In the rows, 100 means zero.
One turn moves each row of this set onto another row. After a few examples, where does it send each row asked below?
j14: [75 110 78 81 83 52 78 93 116 75 110 95 78 99 114 139]
j821: [109 110 63 94 67 79 71 73 89 76 123 95 112 114 98 128]
j525: [87 83 85 64 67 77 87 82 84 58 119 87 106 101 98 141]
j707: [104 118 92 92 84 78 80 82 88 43 96 105 84 118 99 138]
j596: [109 119 113 88 100 83 123 104 136 100 118 120 126 100 104 80]
j818: [101 119 92 91 91 67 99 97 115 109 101 100 117 146 99 77]
j942: [83 116 136 86 65 114 107 69 104 88 100 89 116 74 111 111]
j537: [92 102 132 79 98 84 116 108 134 92 114 124 136 88 111 99]
j186: [105 95 145 60 73 79 97 101 102 81 118 90 139 114 97 96]
j811: [99 121 105 87 95 81 121 105 138 105 117 123 131 102 114 81]
j175: [74 127 85 81 80 58 78 98 99 66 113 95 80 94 115 142]
j90: [81 111 88 83 68 59 89 78 102 83 127 79 86 82 114 140]
j851: [93 136 111 95 54 110 88 92 109 81 143 114 100 107 123 79]
j628: [89 110 85 94 76 56 68 91 123 75 131 94 80 101 112 133]
j643: [78 118 123 86 60 108 102 70 95 91 101 98 123 66 120 106]
j802: [68 78 134 105 83 84 116 86 113 70 131 121 99 92 117 97]
j551: [111 107 128 61 69 82 90 103 83 72 128 92 144 100 88 98]
j583: [54 126 104 66 82 108 106 101 89 76 98 126 91 107 133 100]
j786: [87 107 117 98 100 87 136 114 132 92 105 130 114 104 117 98]
j263: [104 101 96 55 69 70 92 70 94 51 117 78 96 102 96 127]
j803: [94 111 73 96 67 78 90 101 88 41 108 97 88 121 100 133]
j256: [116 129 110 72 51 92 80 104 71 69 118 96 130 96 102 114]
j872: [94 99 110 90 67 106 102 97 54 83 101 120 104 108 111 139]
j572: [105 120 75 84 75 84 117 95 77 103 118 107 111 139 104 81]
j130: [94 103 135 110 87 89 121 109 91 74 75 111 110 129 103 112]
j536: [98 86 142 70 86 70 84 97 116 90 116 92 137 114 90 99]
j498: [75 131 89 106 83 69 127 85 117 76 94 102 107 95 117 72]
j326: [98 103 130 80 108 85 120 103 128 94 107 123 131 88 103 98]
j667: [94 106 118 89 108 87 135 112 128 92 108 131 110 108 109 92]
j860: [105 117 94 84 83 81 108 92 97 115 107 107 122 148 109 78]
j279: [103 122 77 71 50 92 116 103 67 87 123 100 95 126 115 100]
j975: [83 90 130 107 92 75 122 108 107 78 78 103 100 129 98 110]
j908: [84 102 88 93 75 54 78 81 118 80 114 86 87 86 109 142]
j574: [112 105 73 84 78 79 82 57 89 82 125 101 87 124 102 126]
j401: [58 132 104 67 91 111 110 95 95 82 89 119 90 115 125 101]
j949: [92 97 123 108 85 97 119 106 66 68 87 120 108 116 98 124]
j539: [94 136 116 83 64 114 84 89 115 87 145 109 100 116 117 82]
j823: [87 119 85 100 73 65 69 85 103 83 139 101 78 101 115 138]
j891: [74 119 110 75 101 72 69 86 113 84 120 130 137 96 114 83]

j975 -> j536
j942 -> j539
And these:
j525 -> j821
j872 -> j256
j908 -> j628
j551 -> j572
j851 -> j583
j326 -> j596
j498 -> j802
j811 -> j786
j175 -> j90
j707 -> j263
j130 -> j186

One turn moves each row of this set onto another row. After a few examples, where does it send each row asked below?
j950: [82 96 56 104 88 105 64 136 123 117 68 78 109]
j428: [111 112 76 83 51 103 61 133 153 136 74 75 74]
j604: [102 113 57 63 83 70 90 74 110 112 80 113 93]
j48: [95 112 62 83 85 81 97 72 109 118 78 111 92]
j726: [115 140 59 93 61 84 58 134 136 103 117 86 53]
j779: [113 115 82 79 48 99 69 120 148 142 71 74 70]
j869: [113 112 73 85 47 101 57 133 156 131 80 89 68]
j129: [98 156 50 54 67 74 62 93 121 86 100 88 72]
j919: [88 108 71 94 86 97 87 102 111 135 57 74 107]
j163: [87 100 49 109 80 100 53 136 133 107 84 120 95]
j118: [120 150 67 87 58 76 74 110 127 114 112 90 49]
j128: [91 144 43 57 75 85 50 121 124 79 98 66 81]
j262: [95 113 60 105 71 88 70 101 126 117 84 141 85]
j822: [96 119 72 97 75 85 90 80 112 135 67 114 91]
j874: [112 140 69 85 70 89 76 127 122 120 98 43 65]
j696: [91 95 36 76 92 84 55 132 127 85 95 110 102]
j269: [97 154 54 51 72 76 68 91 115 93 90 67 78]
j243: [92 148 49 52 76 83 61 109 117 89 92 53 84]
j78: [94 103 57 61 95 80 89 91 106 116 69 71 109]
j926: [115 117 78 83 44 96 62 122 155 134 81 99 63]
j592: [117 149 75 83 63 79 85 103 120 124 100 63 57]
j83: [86 95 39 96 91 96 61 130 129 89 95 117 97]
j203: [93 109 48 92 80 84 76 94 124 100 95 140 87]
j682: [86 102 60 82 96 92 95 94 108 119 67 70 107]
j599: [110 135 60 90 69 91 60 145 132 108 107 55 63]
j159: [100 107 43 72 83 73 68 99 125 94 98 136 89]
j180: [88 92 43 69 99 90 69 127 118 99 78 69 113]
j573: [81 91 47 90 98 103 71 129 120 102 78 73 111]
j345: [94 148 43 58 70 79 50 112 127 78 105 88 73]
j984: [117 119 80 79 44 94 69 113 151 142 75 89 64]

j599 -> j592
j180 -> j604
j984 -> j869
And these:
j203 -> j573
j345 -> j243
j262 -> j950

One turn moves each row of this set onto another row. After a few examples, where does it send each row asked below?
j925: [102 95 128 127 106 108 120 118 81 117 122 85]
j174: [128 79 130 108 108 117 121 112 119 109 127 120]
j849: [94 85 131 95 115 119 121 110 136 86 101 123]
j946: [99 105 84 117 110 80 120 116 72 112 96 90]
j471: [98 117 106 115 127 125 121 127 103 109 111 83]
j224: [87 64 82 100 109 124 106 84 124 81 110 77]
j181: [90 128 124 117 95 92 111 100 121 113 119 107]
j11: [130 62 118 91 114 101 87 72 88 108 109 87]
j630: [136 85 91 101 110 109 93 113 68 99 87 105]
j280: [110 82 107 117 107 121 82 120 117 77 131 112]
j168: [87 67 74 98 106 105 94 122 78 90 103 94]
j752: [114 86 116 132 81 116 99 68 124 100 93 86]
j729: [101 101 86 81 97 67 113 103 119 75 100 79]
j528: [111 114 109 125 111 81 92 99 93 130 85 81]
j340: [110 64 101 105 110 93 81 129 127 114 91 122]
j382: [103 78 96 89 91 108 65 116 88 110 113 75]
j580: [130 94 98 87 109 75 105 70 109 114 80 110]
j219: [82 77 127 102 111 109 124 88 117 76 101 65]
j2: [112 117 107 94 86 88 116 127 124 94 81 117]
j387: [115 69 96 74 116 96 135 96 118 97 74 92]
j677: [104 76 103 97 120 100 102 80 147 92 91 123]
j26: [95 88 129 103 111 109 84 98 78 102 107 60]
j166: [117 54 104 99 91 132 101 90 118 107 127 86]
j935: [112 87 101 101 87 116 85 85 153 115 99 87]
j465: [97 123 98 114 82 103 78 115 117 118 89 87]
j640: [88 108 104 96 102 86 134 111 95 78 75 83]
j339: [95 90 75 93 108 99 95 124 124 91 96 133]
j491: [101 73 119 74 104 108 110 83 68 110 108 106]
j923: [75 78 108 102 89 94 102 82 116 121 92 60]
j706: [130 99 109 101 92 78 137 98 99 100 92 122]

j528 -> j224
j925 -> j935
j166 -> j2
And these:
j471 -> j752
j580 -> j168
j181 -> j923

One turn moves each row of this set onto another row. After a few examples, where does it send each row asked below?
j721: [54 118 102 100 71 88 83 71 94 108 96 94 107 110 101 85 94 134 127 108]
j446: [99 92 110 56 92 117 89 108 90 129 112 70 103 63 99 87 107 78 120 103]
j664: [86 119 111 140 93 75 87 108 102 121 72 106 77 100 121 66 120 105 102 93]
j813: [118 96 92 99 84 110 138 95 125 101 66 73 82 66 102 94 119 117 82 99]
j689: [124 99 85 98 102 107 109 82 114 123 70 83 97 54 94 73 118 117 84 103]
j278: [52 107 105 105 69 85 91 81 92 104 93 97 96 109 106 91 102 128 146 108]
j591: [92 83 120 50 92 130 121 119 110 113 100 65 101 75 100 98 112 113 99 94]
j74: [63 103 124 133 89 80 66 115 116 107 66 63 75 78 117 81 107 87 103 88]
j461: [62 102 81 92 96 117 71 118 143 144 105 102 85 77 122 81 122 97 129 110]
j603: [129 109 78 106 79 94 110 85 101 118 78 83 83 56 103 79 114 81 105 106]
j783: [43 107 112 97 63 93 94 82 107 91 89 76 99 110 103 101 92 135 124 102]
j506: [85 130 110 131 89 80 86 99 111 116 73 98 90 103 114 64 109 114 72 90]
j897: [40 104 110 97 68 91 74 79 102 98 91 71 101 99 99 98 90 123 134 105]
j117: [47 108 109 97 77 95 91 76 105 104 90 88 108 112 100 91 97 150 120 104]
j561: [54 111 82 90 72 114 71 121 150 125 106 78 78 77 125 95 112 76 122 107]
j654: [112 111 105 59 74 116 130 110 91 121 113 89 99 91 108 89 111 94 104 101]
j115: [61 107 127 127 84 87 85 116 127 94 64 61 76 91 117 88 107 106 81 85]
j222: [110 104 90 96 72 104 110 89 122 97 71 49 84 52 99 95 104 85 82 99]
j197: [72 116 75 95 82 115 102 121 142 137 107 118 81 97 129 82 126 106 121 109]
j89: [104 79 96 97 102 109 94 94 121 114 66 55 86 36 94 87 114 97 103 102]
j988: [48 104 91 84 74 124 97 128 163 115 98 79 77 89 126 103 117 103 106 102]
j835: [42 93 112 101 80 90 78 83 98 106 89 85 99 98 101 93 100 131 147 107]
j954: [73 100 120 138 103 77 70 114 105 121 69 90 76 83 120 69 119 97 116 92]
j463: [72 117 122 125 93 90 88 106 126 104 64 78 89 97 111 76 107 125 62 84]
j133: [94 92 115 56 73 118 118 120 100 109 107 60 90 75 107 105 107 79 117 98]
j815: [103 110 107 49 85 125 104 100 100 123 111 72 115 78 94 85 102 103 84 98]
j701: [72 137 71 87 71 117 91 107 148 132 111 104 92 98 123 82 111 104 92 106]
j766: [56 116 84 80 86 129 83 114 164 130 102 89 97 89 114 88 112 120 85 102]
j781: [116 80 93 108 91 100 125 104 110 111 66 77 71 50 108 91 127 94 122 104]
j857: [106 86 111 61 101 120 119 116 90 134 107 93 100 77 103 83 121 106 125 103]

j561 -> j461
j446 -> j857
And these:
j664 -> j506
j603 -> j689
j897 -> j835

